Each named move below is a turn or a mirror, shown by a few rows before and after it. Which moves, in which order, take the first row of each later pair to the second? The first pair is answered.
K:
[ -7   1  -4 -10  -6  23   9  -7   1   1  -4  -2  -2 -12   0   3  -4  16
  -4   7  -2   1   2  10  14  -9  -6  -5  18  18  11  -2  13  -1] => [ -3  -8  -9  -2   6  30  10  -6  -7   8   4  -6  -3  -3   2   5   3  11
   5   1   0   8   2   9   8 -13 -12  -3  21   9   6   0  12  -4]
[  4  10   2 -20  -2   8  12 -17  -3 -19   9  -7  -9  18   2   8  13   8
   8  13  -5   5 -11   6 -21  28  10   1   1  -3  -6  -5   2   5] => [  4  11   2 -20  -2   8  13 -18  -5 -20  10 -10 -10  18   2   9  14   9
  10  12  -4   6 -11   6 -22  28  10   2   0  -3  -7  -4   3   6]
[-14 -11  12   2  -2  -5  -3 -10  27  -1  -1  18  24   1  -7  -3  -8   4
 -10 -26  -4   7   9 -15   0  22  -5  -4  20  -9 -16 -12 -13  -2] => [-11 -16  10   5   1  -1  -5  -9  25   3   5  17  27   2  -8  -1  -5   1
  -5 -28  -4   8  10 -13  -2  22  -4  -6  21 -11 -16 -11 -14  -3]
M:
[  8   2 -11  -2   9  -5  25   8   9   5 -11   2  -6   6   5   6  -7  -1
  12   0 -24   4 -20  -7 -20  -2 -26  -8  -2 -20  -9  -1  28  14] => [  2   5  -7  -7   2  -7  26   6  17   0 -15   9  -2   0   3   5 -12   3
   7  -3 -25   0 -22  -7 -20   5 -26 -13   1 -18 -12  -4  25  12]
[  4  13  -2  14   0 -14  -6  -3   7 -15  -1  16   0  -9  -7   2 -11   5
  -1  -4 -11   3 -10   7  12  -3   3  -2   8   7   8  -3   5   6] => [  9  10  -8  19   9  -9  -6   4  -7  -8   9   7  -6   2  -2   2  -3  -2
   8   2  -8   5  -7   8  13 -14   2   1   1   3  10   5   7   4]
[ -1  -9   4   5   2   0  -5  -7  12   8   1   5  10   5   4  -3  -7  -2
  -1 -14  -3  13   1  -5  -5   5  -1  -8   9 -12  -9  -3  -4  -7] => [  4  12   4  -9 -13  -9  -4  -7   8  -6 -12   6  -5  -6   3  -8 -13   5
 -13   8   1  -2  -1   3   5   1   5  -5  -1   6   5  -3   4  -4]
[ -1  -9  10  19  -6   5  -4  -2  12   6   5   8  24  10   8   1  -3  -2
  -8 -14  -7  19   3  -6   1   3   5  -7  14  -9 -13   4  -7   1] => [  0  13  15   1 -20  -9  -1  -3   9  -9 -10  10   5  -5   5  -2 -10  10
 -24  11  -7   4   1   4  11   0  11  -6  -1  15   1   3   3   5]
Q:
[-19 -19  -6   0  11  12   9   0   8   3  11  -2  13  10  -3   6  -5 -11
  10 -21  -2  10 -30  -3 -11  11 -18   4  11   0 -11   3  -6   7] => [-12 -18  -5   5  12  13  10   0   7   7  16  -1  16  20   0   5  -5 -16
   6 -19  -1  17 -22  -5  -7   5 -16   4  10  -3 -11   6  -5   5]
[-15  -1   6   9   0  12  -1  -2 -12  -1   2   9   5 -16  -2   2   2 -12
   1  -8   6  -3   2  -2  -3   8 -10   3   6  -5   6   1   2  -1] => [-13   1   5  13   0   9  -1  -4 -15   2   6   8   7  -9   2   2   3 -15
  -4  -6   8   3   6  -3   0   5  -7   3   8  -9   5   3   2  -4]
[ -2   7  10   2  10  19  -4  -3  13  -2   6  -9   7  -5 -12  -2  -8   5
   3 -13  -3   3  12 -10  -1   4   6  -9   6   2  -5   2   7 -13] => [ -4   4  12   0   9  18  -5  -3  14  -3   2  -8   5  -9 -13   1  -8   6
   5 -12  -4  -2   8  -8  -4   5   4 -11   8   3  -3   1   7 -13]
B:
[-11  -9 -11 -15  -6   3 -11   5   9  -5  -3 -13   1   1   7  11 -22  12
  -2   3  -1  -6  -1   3  -7  25 -16  -3 -19  10  -8  -2  -5  24] => [-11 -12 -10 -13  -6   3 -11   3  11  -3   0 -14   6   4   7  10 -23  10
   0  -3   0  -5   1   2  -9  25 -16  -3 -15   6 -10  -5 -10  21]
[  1  16 -14 -10 -18   3  -3  12  -7   6 -11   3 -17 -31   6 -14  -9  18
  24  25  10 -35  -8  28  -2 -14  -7   6  -2  22  13  12  15   2] => [-13 -21 -13  17   2  21  -8   9  10  30  10   8  20  -9   5  -8  -4   3
  40 -23   8  -8  -7  12 -18  -2 -15  -1  26 -14 -14   7  -6  -2]
[ 15   7  -1  -9   0  -3   3  -2  -5  -7  -4   3  -8  -4   0 -14   0   3
  -4  14  -8   2  -2  -8   3 -10   0   3  -8   9  10  -6  -1  -8] => [ 13 -10  -5   1   9   9   0   3  -6   2   6  -1  -4   1  -1  -7   7  -2
  15  -4  -7   3 -12 -10  -9  -8 -10   3  -2  -1   3  -8  -5  -6]

Each pair is two moves apart.
[-11  -2   9   1  -7  -4 -15 -12   0 -11  -8  14  13  -3  -4   1   6   6
 -12   1  -3 -14   3 -13  -2  12   7   4   0   3   6   1   3  -9] => [ -5 -12   2  10   6   8 -13  -6 -10   1   6   6  15  11   0   3  14  -5
   3  -1  -3  -6   6 -15  -8   4   5   5  -1 -11   1   6   4 -10]	M, M
[  4  -4  -1   9   6   5  -5   2   3   6  12   7  11  11   4   5   3  -7
   5  -9  -5  12   4  -2   0   0   0  -7   1 -11  -2  -1  -8  -5] => [ 5 14  2 -9 -7 -6 -6  0  2 -8 -5  8 -7 -8  0  3 -2  5 -8  9 -3 -7 -2  5
  4  0  3 -4 -8 15  9 -4  0  0]	B, Q
[  0  -8   2   8   2   4   1  -6  14   9  14   8  17  13   7  -3  -5  -5
   0 -17   2  18   4 -14  -2   6   1  -3  20 -15  -8   2  -6 -18] => [ -9   5   9 -13 -16  -6   0  -9  17 -14  -6  12   3 -18  -4  -5 -14  12
 -12  -7   2  -8 -11  -6   0  17   2  -4  12  12   2  -7  -2 -10]	Q, B
[  2 -17  12   5   9   2   0   3  13  17  12   6   8  11   4   5   1  -6
  -1 -15 -13  27   6  -6  -2   7  10  -1  12  -7 -10   3  -2  -3] => [  2 -10   6 -12   2   3  -1  16  -5   1   0  -6 -24 -13  -8  10   9   6
  12   2 -11  -8 -18  11 -11   5   4   7  -3  17   5  -1   9  10]	M, B
[-22  -1  -7  21  -3  -7   1 -11  12   2   5  16  29   9   7   3  -9  -2
 -12   5   0  24  14  -1   0   0   7 -20  20  -5  -1  14  -1 -12] => [-21 -17 -26  21  15  14   1   8 -16   5  12  -4   7   2   2  14  16  -6
  26   1   0   2 -10   8 -18  -9 -13  -7  14  -5   4  14   6  -2]	B, B
[  8  15  -6  -4  -3   8  11   1 -15   3   1   5  -5  -9  23 -19 -13   7
   7   8   9 -10 -12 -20  19 -29   5   9   3  29  13  13   1 -15] => [  5  13  -3   0  -3   5   8  -7  -2   8   5  12   9   0  26 -21 -20   2
  -3   1   8   5   0 -26  23 -27  10   7  11  21   6  13  -4 -23]	M, B
[ 10  19  -3  -5  -4 -15  -4   0 -16  -3 -27  -6 -23 -12  12  -2   5   5
 -18  42  -9  -8  19  15  14 -21  15   2  -6  10  22   4  19   0] => [ 13  11   3  13   2 -14  -5 -10  -2  13 -15   1   6  14  20  -5   0  -6
 -26  29  -8  21  40   3  20 -20  22  -5   5 -11   9   6  10 -12]	M, B
[ -1 -14  15   9 -19  -8  11  -9   3   5   1   2   3 -20  -2  -8   7   6
  10  -6   7 -17 -18   2 -25   4  -8   4  11  -1  -6  -6  11   5] => [  6 -16   8  13  -9  -2  11  -1 -11  14   8  -7  -4  -7   5  -7  15  -1
  22   0   9 -13 -16   5 -25  -5 -10  11   9  -5  -3   0  14   6]	M, M
[  2  -6  -4  -7   2   7  -2   3 -11  -1   0  -6 -15  -7  -7   3   8   6
  11   5  -1 -17 -17   5  -6  -6  -5   7  -8  11   7   0   7   9] => [ -3   7   8 -11 -13  -6  -2  -8  10  -9 -10   9  -2 -11  -6  -1  -6  11
 -14   7   0  -9  -6  -1   8   6   7  -1  -3  16   3  -3   3   4]	B, M
[ -5   5   4 -10  -4  -7  -7  -1  -2 -14  -2  -9 -15 -11   0  -1  -2   0
  -1   6  -2 -16 -15   3  -3  -5   1   1  -6  15   6  -4   8   4] => [ -5 -16   3   9  10   3  -7  -1   5   3  15  -9   8  12   6   2   1 -12
   7 -16  -3   7  -6  -6 -10  -4  -4  -4  10 -12  -8  -2   0  -2]	B, Q
[-19  -9  15   8  12  10  -8  14  16  18   2  10   7  -9   3   0   4  20
   5  -5  10  10  -6  -7   8  16  -7   5   2 -10   9   6 -10  -3] => [ -6   1   5   7  17  13  -5  22  -2  19   4   0 -10   0  10   1  12  16
  10  15  10  11  -4   1  11   0  -5  10 -13  -7  18   9   0  -2]	M, M
[ -5   7   1  -1   6   9  -2   4   5 -13  -6   0   4 -15  -5   7  -6   1
   8 -26   1 -13 -16   0  -8   5 -11   1   3   1  -1 -15 -10  -4] => [  9  32  -1  -2   3  -4   3   3  -3 -11  -8   0  -2   2   8  -3 -12  -7
 -11   4   1   0   7   1  14 -13   2   1 -11   5   7  -5  -1 -11]	Q, B
[-14  17  -2   5 -13  -7  12 -13  17  -1  -4   8   3 -12   1  -1 -12   6
 -36 -16  -3  -4  -4  -6  -9  12  10  12   6   8  -4   0 -22  -8] => [ -2   2 -22  17  12  14  14   5 -15  17  14 -15 -11  11   9   6  13 -12
  -1 -12  -1  -1  -7  -2 -19 -10  -3  24   0  -8   1  10 -16  -7]	M, B
[ -1 -15  -9  -6   7  14   3   1  -9   3   4 -24 -18  -1   6   7   0  -5
  16   3   0 -11  -2   4  -2 -10 -12   0 -14  -3  13   1   1  12] => [-13 -23   1  -1   2  11  -4 -11  20   5   1  -7   8  -5   4   5 -13  -3
   3 -20  -2  -2   1  -5  -4  11  -9 -10   4 -13   0  -5 -13   7]	Q, M
[ 15  21   1   2   1 -22   6   6  -7  -1   6  -1  -3  26  13 -12  -4 -11
 -13  22  -1  17   9   4  18 -14  10   0 -17  -3  11   9   5  -4] => [-11 -16   6  11   5  -5  -1   1  17   0  11   8  25   8  -4  -2  -2  -2
   6 -31  -4  11 -13  -7  -8  20  -7  -6  14 -18  -8  -9 -15   1]	B, M
[ -7   3   8  -2 -10 -10  -7  -5  14 -10  -6   2  -8 -14  -4   1 -11   9
  -5  -6  -4 -13  -7  -8   8  11  -5  -1   1  12   1  -1   0   0] => [ -9  -8   8   5  -5  -4  -6  -5  18  -3   1   3   1  -9  -4   2  -7   6
   0 -18  -3  -8  -6 -12   2  14  -9  -3   9   3  -7  -1  -5   0]	B, B
[  6  -8  -8  10  11  10   3   5 -13   8   7  -5  -7  14   6   1   8 -11
  15  -2   1  -2   1   3  -5 -12  -4   0  -1  -6   5   5   2   3] => [  9  12  -5   2  -1  -4   3  -1 -12  -4  -2   2 -14   9   8  -4   0  -7
  -2  15   2  -5   6   5   9 -15   6  -4 -10   6  14   6   8   2]	B, B
[  1  11  18   4  -3  -6   6   7  -5   4 -12 -14 -17 -15  -6   4   3  -6
  -7  12   2   2  18   0  15 -10  -9  -7  -7  26  10   9   5  -4] => [  3   6  19  13   1  -4   6   3   1  13  -4 -11  -2   0  -3   4   1 -16
  -9   3   2  16  26  -5  19 -13  -5 -10  -2  14   2  11   1 -10]	M, B
[  6   9  -4   6   3   0  -1   7 -12   7   5  -1  -5  12  10  -4   9  -3
   5  16  -9   8  10  -1  10 -13   5   5  -2  -6   8  12  -1  -5] => [  1  -3  -2  12   4   3  -4   3  -2  12   8   5  11  15   7  -2   6  -4
   7  -1  -9  14   9  -8   5  -2   4   0   7 -16  -2  10  -9  -5]	K, M
[  8  11  12  -7 -12  -9  -1 -21  -3  -5 -13   3  -5  -2   8   7  -4  13
  -8 -10 -14 -12  -1   0  11   1   3 -29 -19   5  -5  -3   6   6] => [ 16  13   4  -6  -6  -6   2 -17 -15   2  -8  -4 -10   9  13   7   2   5
  -2  -3 -11 -10   3   2  13  -9   4 -25 -25   2  -4   3  12   6]	M, K
[ -6 -12   4   6   9 -26   3  -8  11  -4   4   3   3   9   1  -2 -26 -11
  -5 -14 -10  20  21  12 -10  10   5 -11  -4   6 -16  -2  -8  -6] => [ -5 -24  -6   6  22 -11   1   5  -8  -5  11 -13 -13   3   0   6 -10 -13
  23 -17  -9   6   4  16 -22   6  -7  -4  -6   6 -13  -2  -2   2]	B, B
[-10  10   5   0 -16  -7  -4  -7   8   7   5  -7  26  -2   5  12  -6   3
  -5  -2 -12  19  15 -10   3  19  -7  -5  13  12   2 -24  -9   4] => [ -9  -3  -6   2  -4   5  -5   4 -10  11  11 -18  13  -4   2  18   9   0
  22  -7 -10   9   1  -5 -11  15 -19   0  11  11   3 -28  -6   8]	B, B
[-21 -26   4 -11  -3  10 -13  -3   6 -14  -4   8   1 -35 -17   6  -1  12
  11 -24  -3 -24 -23   0 -15  29 -20   0  20   2  -8  -8  -8   9] => [  9  17  -6 -19  -2  -6  -2   4 -31 -12  -9 -11 -33  -8   3  -3   3   3
  -5  41   2 -18   1  14  14 -14  -1   8 -17  21  17  11  16   7]	B, M
[-22  -9  -3  -6 -17  -2  -8 -14  18   0 -19  17   2 -26  -3  -2 -35  11
  -2 -15   0 -13 -12 -22 -19  28 -12 -18  15  11 -12 -21 -12 -17] => [-22 -17 -13  -6  -9   9  -7  -4   5   1 -15   7  -9 -28  -6   0 -24  12
  17 -17  -1 -22 -23 -16 -28  24 -20 -12  14  12  -9 -20 -10 -11]	B, B
[ -3 -18   2   5  18  10   1   5  -6  15   0  -5   5   1   3   0  -6  -4
  15 -14   0  -2  -9  10  -7   5   5  -9   8  -9  -7  -6  -4   6] => [  5  -1  -2  -5  12   3   7  10 -18   8  -9 -11 -13  -4   5  -1  -5  -1
  12  10   3 -11 -10  17   3  -7   9  -6  -5   6   6  -1   6   8]	M, M
[ -1   0  11  -9   0  -9  -5  -5   7   3  -5  -2   3  -9  -3  -2  -8   0
  -7 -10  -6  -6  -2  -3  -4   6   0   1  11   4   7  -6  -5  -2] => [  8  11   9  -8   1 -13   0  -6  -1   4  -3  -4  -1   2   2  -6  -9  -4
 -10   4  -6   0   9  -4   6  -5   7   4   5   5  13  -2   0  -4]	Q, M
[ 13  18   0  -1 -12   0   5  -7  -2   8   2  -1   5  15   1   2  -4 -10
  -6  18 -14  22  19  -3  14  -6  12  11  -7  -4   3  13   7  -6] => [  3  17   8  -6 -22  -5   2 -13  12   0  -4  11  14   4  -4   2 -14  -5
 -17   6 -16  19  16  -6  12   9  14   4   0   1   0   6  -1  -5]	M, M
[ 17  13  -6   2  -4 -13   9 -11   3  -4 -10   8   5  12  13  -1 -15  -3
 -24  27   1  17  38   6  14 -17  16  -1  -5  -4   3   5   9 -11] => [  7   3   3   5  -7 -12   4 -18  22  -4 -12  21  22   5   8   1 -20   0
 -29   7   0  21  37   0   8   0  14  -7   8 -11  -9  -2   1 -12]	M, M
[  1   3 -11  -6   0   4  -2   4 -11  -4  -5  -2 -12  -4  -6  -5   1   8
  10  10  -2 -14 -17   3   0   0   3   7  -3   3  11   2   0  10] => [ 5 14 -8 -1 -1 -4  1 -3 -9  2 -4  2 -4 11  4 -9 -5  1 -6 16 -3  4  0 -2
 14 -7 10  2 -6 -2 12  5  1  5]	Q, K
[-20 -11   4  15   3  12   3   1  -5   1  -5   4   2   1  -6   4  -2   3
   7 -15   5   6   1  -3 -14  11  -5  -6  -2 -13  -8   3 -10  -1] => [ -7  11   2   3  -4   4   6   6 -19  -6 -12  -1 -19   0  -1   2  -1   4
   0  16   7   0   5   7  -3  -3   3  -2 -19   2   9   9   1   1]	K, M
